Some points:
[  6   6  21 -43   9  28  10 -40  39  17 -21 -56   1  46   6 -31 -83 -42  34 -29 -25  11 -21  22  11 -11   2   4 -45  29  37 -56  -8 -14]
[-18   1 -43 -47  14  41  -3  -2 -28 -20 -42  38 -26  25 -86   8  56  24 -13 -17  13  41  -8  -8  -3  74  42 -26 -22  46  17 -22  20 -50]
[-66  46 -44  22  91 -46   1 -20  30 -44 -24  20 -53 -34  13 -30  -8 -11 -32   3  49  11 -24  14 -11 -36   5  66  13 -46  44  -1   0 -42]
[-10 -74  50  10  34   0  -1  -8  31  37   8  -7  21  44  19  48  38 -18  40 -13   6 -52  14 -11 -33  18  43  23   9 -26  29 -10 -31   5]
[-23  28  32   8 -18 -13 -67  10 -36  17 -27 -28 -29  -9  40  63  -6   5  15  27  46 -32  51  27  28   4 -27 -30  13  56  32  -5  12 -18]
[-16  41  32 -29  12  32  -4  10   5  27 -20  46 -28  -2   1 -19  32 -11  17  18 -41  59 -20  32 -48   4  71   5 -35 -53  -8 -27  83 -54]
[ 53 -13 -35   9  60 -15  11  17  -1  27 -31 -14 -13  27   8 -39  45  14 -21 -31  19  -7  64 -38   3 -35 -37  -9  20 -11 -34  19 -24  -5]
[ 12  72 -19   2  33 -20  -4   7 -24  33  42 -53  33 -55  31  16  -2 -27  -1 -54 -57 -17  44  57  -3  -3  14 -48 -39  23  31 -46  19  11]
[ 31   0  51   0  -7 -40  12 -22 -22  55 -14   6  21 -19 -23  30  11 -14  37 -24 -32 -13  -2 -45 -33  73  -8   3 -23 -48   6  50  22  -8]
[ 27  33  14  23 -24  19 -29  58  46 -37  13 -30 -12  -1  58   2  56  58  20   6  22  -4 -48   2   4 -27 -31 -11 -15  38  38  35  39 -13]
[ 12  26  32   0  15   8  20  17  22 -11   7   6  65  35  53   1 -57  -3 -19  16  22  21 -24 -24  58  17 -14 -25  29 -41 -35  13  39 -40]
[ 56  19  68 -18  14   3  16 -12 -43  -4 -11 -50  27  26 -11 -20  40  -6 -60  -1  15  22 -27 -27 -46 -24 -32  -5   9 -20  12  -5 -30 -10]
[-23  31 -16 -73  39 -34 -40 -20  30  -9  21  12 -33 -49   3 -80 -17 -10  -2  31  50 -54 -24 -25 -26  20   3  45  12 -38 109   6   2 -11]
[ 34 -28  -2  -2 -31  10   1  52  -3  15  28  26   3 -26  13  42  21  39  11  31  50  10 -35  11   6  40 -33   7  48  10  -5 -10 -40   8]
[  31  -26  -58  -14   62   18 -101   56  -16   -1   32  -55   27  -34  -38   42  -27  -71   32   39   -7   79  -20  -79   19  -60   63    6  -39   34   23  -54  -45   60]
[  5 -22   5  24 -43  21  37  -8 -26 -57 -30  13 -22 -26  14 -20  11  -9   8  -2 -16 -23 -48  11  16   9   0  22   6  35   8  60 -12  19]
[ 40  10 -14  -2  -2  17  -9  45  16  80 -63  17  33   1   6 -42 -25  13 -32 -16  12  33 -21  36  27  -6  39  32  16  19  11  18 -27 -13]
[-45  -7   5 -25 -49  -5 -29   4 -33  23  63  61 -47 -50  -7  28   9  -7  44 -39  32 -63 -19  22   6 -35   7  26  40  36 -58 -16  -9  -2]
[ 10   8 -21 -18  11  14 -17 -14  28 -48  28  -6  27  14   6  15  20   6 -25  -9   0  28  63 -20 -13 -33  16  -3  40  23 -38  54 -23 -34]
[ 10  -6  19  -7  -3 -40  -1  14 -31   2  33  52 -12  64  -5 -62  13  10   4 -60  28   7  20 -44 -21 -35  16 -60 -16  24  39  38  49  -1]
[-92 -49  -3  13 -14 -12 -34  47 -41  -5  -5 -18  63  32 -55 -65  14  88  22  61  -5  -8 -37 -25   9  -9   0  48  -6 -41  11 -26 -20  14]
[ 16  32  14  -1  51  79   4  -6  44  60  18 -15  -2   6 -18 -47 -29  -7  15  -8  21  23 -16 -31 -36  -2 -67  11 -20  15 -72  17  18  17]
[-25  21  20  53 -44  33  -8  -6 -16  43 -10   8  13 -49 -11   8  12   0 -34  10   5 -25 -26 -26 -68 -43 -16 -54  -3 -14  -2  41 -46 -16]
[ 12 -46  13   4 -24  66  59  16 -28 -35  43 -58 -11 -11   9 -12 -27 -41 -44  31 -12 -21  32 -20   9 -30  33  35  28 -15  -6  -3  30 -40]
[-23   0 -29  11   8   7  36   1  13 -48  10 -26  21 -22 -54  31   4 -20  16 -84  54 -13   9  33  -6  55  42 -19 -10  36   9  53   8  23]
[-45 -62  11   8  14  25  28   5 -26  30  41 -28   9 -11   6  46  32   2  29   2  39  48 -55  54 -31 -41 -51  24  25  53  15  15  17 -13]
[ 27 -10  29  12 -26  -9  -6 -64  31 -61   2  -9   4  21 -13   2 -54  12 -10 -41  21  37 -48 -13 -22  12  20  -3  14   9  13 -16  23  43]
[ 32 -36  -7  16  65   7  61 -37 -24  22   7 -32 -16 -33 -17  13   7  30 -33 -18   0 -32 -29  -9  14   6  -1 -44  25  30   2 -50  36   8]
[ 31 -10 -24 -17 -15  47 -44 -12  12 -61  15  42 -43  53 -25 -28  85  14  22  -4 -45  36   1  66  41  19 -14 -17 -31 -78  14 -19  11  22]
[ 38  53   3  16  17  14  16  -2   3   0  18  16  10 -70  16  63 -16  41 -15 -13 -19  -5  72 -19  18  15  45  34 -55   0  31 -70  17  70]
[ 12 -42   3 -54 -17 -42  84  23  17  21   3 -25  31 -69   5  -6  36  -1  11 -12 -26 -37 -32  19   6  10  -5 -14  24 -17  18 -12 -13  35]
[ -7  43  29  39   3   4  56  52 -30 -48  -3   9 -62  52  41  40  16   5  -2  26 -33 -16 -20  14 -53  32  29  11 -39  46 -17   8 -80   5]
[-42  -2  13  -7 -34  13 -15 -54   3  -7 -53   6  27 -42  42  -9  28  -1   7 -24 -51  56  26  38 -12   3 -19 -38  37  17  20   7 -75   4]
[ -8 -47  29 -20  19  13  -6 -20  36 -12 -25   1  19  -1 -17  50  -4  12  67   6   7 -20  35 -12   1  40  -4  -8 -55 -35 -10  72  -6  25]
[  4 -14  27 -54 -33 -39  19 -16 -10 -22  15 -13  55  31   2  -4  55 -27 -51  31  28  27  12  -5  -1 -23  -8  50 -43  16  -1  16   4 -10]
[-79 -39  22  51   1   1  -6 -27   1  -7   1  27  26 -29  56 -21  -5 -34  -4 -22  -1  15  -8  -3   7  -6 -40 -25  -2   7 -22 -10  16  11]
[-16  -9  14 -10 -91  22  18  -8  36  35  30 -17 -28  19 -29 -16  45  -2 -59 -10  29  24  50   7  18  -9   3  67 -60 -15  -4 -16   1 -52]
[ 15   8 -47  50  19 -16  23 -46 -56 -14  11 -27  29 -29  24  30  -1   0  10 -56 -50  -7   5 -51  57 -23   8  12 -79 -38  24 -23  48   3]
[ 72  -3 -19 -14 -21   5 -49   7  42  19  40 -16 -10  31   1   7 -37  11  24 -30  10  29  14 -12  -5  26 -29   9  23 -27 -38 -14 -24 -10]
[-23  80 -79 -42  62 -15 -10 -60 -15  -3  78   3 -69  23  38 -10  17 -37   9  50 -29 -22 -51  11 -37  -3  -9  34  45 -55  38  44 -48  26]
[  7  -6  -8 -36 -15 -26   9 -46  46  12  18   2   7 -36  -1  -6  -9  25  -5   3  25 -48 -18 -13  -3  37  44 -26   9  37 -23 -39  25  61]
[ 27  -7  29  19 -32  -5 -24 -36   2 -41 -11  23  26 -54  52  -4  40  10  22  -2 -24  45   3 -11  13  19 -20  46  24  12  15  -1  22  15]
[-16   3 -10  20 -52 -37  18 -38  40 -15 -53 -22 -41 -20  35 -27  35  11  64  65 -11   3  18  -3  11 -16 -12 -35  -7  41  -9 -23  -8  -5]
[-54  14  -9   8  20  11 -14   1  -6  48 -20  44 -38  28  14  24  21  -3 -50  63   2  15   8  37  25  11  65 -52  60 -90   8 -26   7  15]
[-65  34  -7  32  31  32 -35  41  -2  -1 -13 -14  34  52 -60 -24  18  37  35  56 -79 -21   3   5 -13   3 -20  10   5  58   7  33  65  22]
[-52  51 -21  10 -20 -31 -33  34 -63 -26 -43  11  46 -13  63  32  -1   4  38 -33  57 -21  33 -13 -50  32 -69  58 -21  -2 -32 -86 -24 -17]
[ 22  33 -24 -18 -33  30 -10 -69 -20 -11  38  27  72  63  14  -1 -39 -27  -4 -19  -4 -26  -9  -6  22   2 -10  28  23  41  -4 -18   5  -3]
[-23   8 -39 -46  -3  27  -1  37   7  -6 -11  54  19   8 -82  15  53 -68 -28  28 -24 -44 -38 -20  41  16 -62 -40  16 -17 -31 -68  17   5]
[-27   1  43  -9  -3   2  13  -8 -51  20  31 -26 -48   5  56 -28  33   6  15  -5  25  20  -8 -71  64  59 -14 -41 -17  -3 -12   1 -58 -15]
[  4   4  11  56 -36 -28 -18 -24  32  19  62 -42  19   7 -35  54 -10  55  10  11  -5  -3  -7  16 -25 -33  21 -78  -8 -24  25 -18   5   8]
[ -8 -43  43 -39  26 -12  51   0 -18   6  19  62 -32  18 -11  19 -52  24 -49  22 -19  66  35  26 -42   3 -14 -12 -16  24 -14 -28  20  -6]
[ 48  51  27 -57 -38 -12  47  47   7   5 -41   4  38   5 -23  37   1 -13  -8   3   1 -17   9  16 -12 -54  -7  -5  51 -23  38  -5  20 -13]
[ 30  -3 -37 -15 -38 -22 -13 -36 -53  23  17   3  -6  24 -46  -6 -37  13   4 -26 -37   3   3  14  10 -56 -40  17 -33   0 -34  22 -12  11]
[  2 -69  22  -4   7  71 -16  26  44  23  -7  33 -11 -37  35 -35  -9  -3   4 -14 -12 -63   1   6 -17   6 -28 -28 -22  22  42 -24 -50 -35]
[-14  -9 102  18  29  -7 -20 -17 -40 -37 -35  31 -40 -41   4  20  14 -48  26  36  14 -22  21  37  48  -4 -15 -22  -5  30   0  20   8  24]
[ 47 -27 -17  96 -34 -19 -13 -30   7  18 -16  26 -47 -18   8   8   9 -22  22  55  -9 -38 -20 -56 -22  14 -20  25   5  45 -19 -28   3 -72]
[ 11  64  26 -14  -1  99  39 -31   2 -12  -7  24  38  26   4  26 -21 -22  -2  21  -3 -17  60  -1  70 -31  29  17  26   0   7  13 -21 -24]
[-11 -15 -29  29  -2  16 -14 -35 -18  15  22   0  63  -3  -3 -17 -12  12   0 -11  31   3 -26 -15   4  20  96 -19   0   3 -11  15 -30  12]
[-22 -68 -57 -39  -6   2  -5  39  -3 -50   9  -6   9  51  62  -3 -10  -5 -36 -36   3 -43  57  -2 -34 -16  13 -34   1 -20  -7   4  47 -45]
[ 44 -12   9   4  55  -7  -3 -28 -23  -6 -11   3   3 -10 -30 -35 -26  63  28  -6  17  -7  27  41  -3 -28  19  26  44 -11 -54   4  -3  25]
[  9 -62  -4  -2  23  -7  17  18  33  21 -27   3  -2  -6   5  55   3 -13  58 -17 -48 -15 -25   7  -6 -41   6  35  -1 -51 -33  31 -21   3]
[ 37 -28   5  12  36 -18 -36 -33   5  33 -33 -26  19  21  -9 -27 -17 -11 -47   2 -18  -9   7  85   9   3   9 -11 -16  45  -6 -14 -30  17]
[ 32  -9  26  -8  -1  12 -18  10  24 -32 -33  31   8  33   7  -6 -45  32 -58  19   9 -37 -15 -23 -50 -53   0   5 -18   2 -26  -8  -9  58]
[ 72   3  11  88  12 -28 -18  25  -3   2  -9  36  23  24 -31 -31 -22 -70  18 -35  52  -2 -18  39 -23  -8  19  17  -2 -26  -4   2   7  16]
[  3   7   8 -19  21 -25  -6  44   3 -34  -8  -8  -3 -26  39  22 -11  41  35  10 -14  57 -35  -3 -21  33 -31 -32  11  12 -37   9  -7 -22]
Along one direction, these points spread out more than along any other. Take the direction at right angles to it along which they spread out most. Go by this last direction. For each point below, how far along it does it lie, from 0 to 99? The average is 50, and the first point in the table lies past the average. One standard deviation of the points above along it is 16.
[ 24   2  -2   9  -5 -47  73   4  13  -7  34 -12  14  76   7 -29 -10 -17  59  16  28   9  30  32  36 -12   7  14  49  10  -4 -32  14 -34] 47
[ 12 -14 -50  -8 -36  27 -61 -10  -6 -39 -24 -12 -31  22  -6   9  48 -76 -55   8 -18  12 -28  16 -20  42  12 -34  23 -39 -14  -3  77   0] 27
[-29   6 -98  -3  17   8  30 -41   9  25  20  10 -45  -9   4  40 -52 -11 -44  75  79  15  19  46  -5  30 -81  24 -42 -66  93  34   7  19] 22
[-15  -6  28  -5 -32 -10 -28  43 -28   2  24  14 -55 -23  63  -3 -16  23 -15 -38 -18  -7 -57  16  68 -20  -7   7 -39  11 -13  64  29  10] 55
[ 31  14  21 -42 -27  -9  10  10 -32 -11  45   8  11 -45 -38 -65 -20 -31  23  46  36  14  70  13  -3  -9  16 -35  -8  -6 -35  44  16 -33] 46
[  4  -4 -51  10 -33  36  30  15 -59  34 -76  17 -28 -20  38  -1 -16  58  62   4  -4  27 -14 -24 -31  -2  19  -8  34  14  36  23   4 -25] 52
[ -8  30   9  21  48 -13  22 -31  66  45   7 -11   3  -4   1  24  63  46 -36 -56  22 -30  -7 -13  36   1  15  31   5  17 -41  -4  13  38] 57
[ -33    1   -5    7   58  -75  -31    5   42  -40   48   39   16  -56  -75   26  -40   28  -66   25  -61  -22  -17   -4   23   23  -31   28   20  -17   36    9  -55 -127] 29
[-17  11 -32  51 -20 -35  30  33  60  30  27  -7  27 -21   9  -9  -5 -46  -1  11 -14  -2 -18  33  12  27  55 -12 -63   0 -55  22 -25  20] 60
[-69  14  45  18 -33  -6 -54  46 -10   9 -28 -88 -71  28 -57 -13 -28   2 -19 -35 -63  16  22 -15  -5  62  -1  62  77  -6  12   7  30  37] 39
[-20 -10 -15 -58  -7 -21  22   0  30   5 -37  -2 -17 -12  17   0  -3  -9 -34  43 -14  18  52 -28 -43 -20  17  20  -1  11 -72  21  54   4] 41
[-20  -7 -13  74 -14  14  -1  80 -28 -34  36  -6   3  -1 -22 -86 -20  24 -10   3 -52   8  60 -22 -19  54 -46  11  25  -7  19   1 -13  61] 47
[ 45  -3 -26 -40  14 -54 -14 -11 -35  40 -64 -31  10  50   0  11 -39  12 -23  27 -10 -27 -18   7  47  17  19  -8 -22  24 -23  30 -17  20] 54
[ -2  22   0  11  -4   7  14 -21  -1 -51 -50 -80 -17 -12 -53  -9 -51  30  14 -44  53 -19 -27  13  26 -39   7 -40 -17 -69 -61 -40 -31 -22] 55
[-31  16  -8  -9 -29 -37  31  47  48   9 -22  63 -26  47 -61  23 -21 -47  13 -44 -22  66  19 -90  35 -54 -11 -46   9  37  56   0 -33  54] 48
